In the data rows, the value 500 means zero.
Here are some points:
[609, 807, 562, 420, 383, 557, 524, 550]
[630, 777, 570, 377, 389, 544, 534, 526]
[654, 883, 593, 548, 413, 398, 485, 513]
[672, 947, 611, 665, 470, 194, 390, 403]
[622, 741, 554, 400, 405, 593, 513, 467]
[537, 616, 485, 230, 549, 696, 567, 569]
[422, 308, 372, 285, 473, 755, 620, 636]
[269, 191, 520, 396, 420, 515, 605, 596]
[475, 484, 587, 716, 477, 230, 535, 552]
[586, 688, 639, 825, 546, 414, 426, 476]
[625, 832, 683, 938, 611, 693, 463, 354]
[628, 811, 636, 759, 539, 604, 461, 357]
[581, 735, 595, 572, 426, 279, 419, 356]
[508, 592, 542, 372, 440, 366, 468, 457]
[343, 169, 406, 427, 503, 758, 551, 498]
[437, 463, 489, 517, 581, 913, 598, 558]
[453, 580, 570, 759, 674, 983, 684, 613]
[428, 395, 619, 988, 767, 999, 732, 684]
[402, 406, 445, 793, 742, 957, 655, 642]
[478, 417, 380, 386, 648, 772, 598, 601]
[578, 606, 465, 146, 523, 631, 537, 544]
[643, 756, 548, 413, 405, 298, 421, 417]
[691, 862, 606, 670, 484, 417, 460, 463]
[712, 946, 636, 733, 529, 570, 519, 473]
[709, 975, 647, 742, 525, 530, 474, 389]
[695, 978, 638, 748, 509, 465, 400, 513]
[685, 925, 624, 624, 463, 194, 471, 519]
[646, 803, 569, 430, 382, 475, 483, 558]
[566, 667, 470, 241, 484, 392, 474, 505]
[464, 462, 378, 405, 464, 365, 443, 502]
Then 10 other points, each followed by its number:
[406, 208, 481, 390, 444, 292, 465, 476] 0
[424, 374, 452, 429, 456, 464, 553, 582] 1
[423, 131, 296, 0, 335, 0, 290, 481] 2
[390, 131, 468, 325, 442, 314, 439, 388] 3
[392, 139, 465, 325, 453, 441, 452, 384] 4
[471, 416, 357, 465, 460, 463, 477, 436] 5
[538, 519, 400, 308, 466, 436, 469, 383] 6
[533, 548, 403, 293, 425, 439, 481, 391] 7
[519, 492, 422, 311, 415, 295, 457, 386] 8
[495, 455, 342, 352, 466, 407, 446, 370] 9
Which two of these numbered points are nearest to each point below, looking only along the 2 directions in which the first points spread most? Their numbers follow each, nearest first.
[423, 432, 414, 670, 490, 163, 469, 532] > 6 7
[501, 692, 594, 681, 515, 302, 390, 480] > 6 7
[522, 592, 519, 266, 443, 535, 575, 590] > 9 5
[458, 170, 381, 154, 411, 47, 427, 530] > 2 3
[517, 494, 452, 278, 509, 763, 602, 595] > 1 5
[376, 563, 482, 483, 471, 0, 482, 475] > 8 7
[368, 247, 436, 339, 374, 0, 336, 333] > 8 7
[527, 357, 489, 333, 448, 484, 653, 648] > 1 0
[319, 436, 486, 176, 413, 674, 629, 498] > 4 3
[429, 450, 463, 448, 446, 285, 371, 466] > 7 6
[543, 624, 545, 490, 328, 490, 533, 451] > 6 5
[541, 630, 568, 483, 330, 376, 408, 396] > 7 6
[497, 487, 490, 495, 546, 487, 403, 504] > 5 1
[341, 250, 465, 490, 511, 494, 508, 515] > 1 5
[555, 489, 428, 440, 331, 554, 596, 609] > 5 1
[479, 511, 445, 366, 535, 745, 567, 553] > 1 5
[434, 48, 474, 498, 585, 351, 371, 344] > 1 4
[494, 282, 413, 322, 334, 412, 442, 439] > 0 3
[497, 384, 474, 497, 449, 228, 464, 475] > 6 7
[470, 590, 454, 246, 517, 135, 478, 497] > 8 7
[390, 147, 439, 310, 603, 572, 432, 495] > 4 1
[422, 153, 432, 271, 449, 697, 574, 602] > 4 3
[452, 256, 395, 543, 449, 133, 386, 425] > 7 6
[449, 324, 337, 82, 317, 372, 409, 369] > 3 0
[455, 255, 508, 593, 511, 0, 494, 478] > 7 6
[536, 582, 521, 433, 389, 586, 586, 519] > 5 1
[476, 537, 549, 391, 445, 546, 497, 490] > 5 1
[425, 151, 431, 55, 460, 264, 444, 443] > 3 2
[463, 211, 391, 350, 304, 457, 567, 673] > 4 3
[518, 572, 456, 99, 494, 602, 540, 568] > 0 3
[520, 683, 578, 606, 433, 372, 477, 372] > 6 7
[472, 677, 550, 404, 382, 610, 570, 560] > 5 1
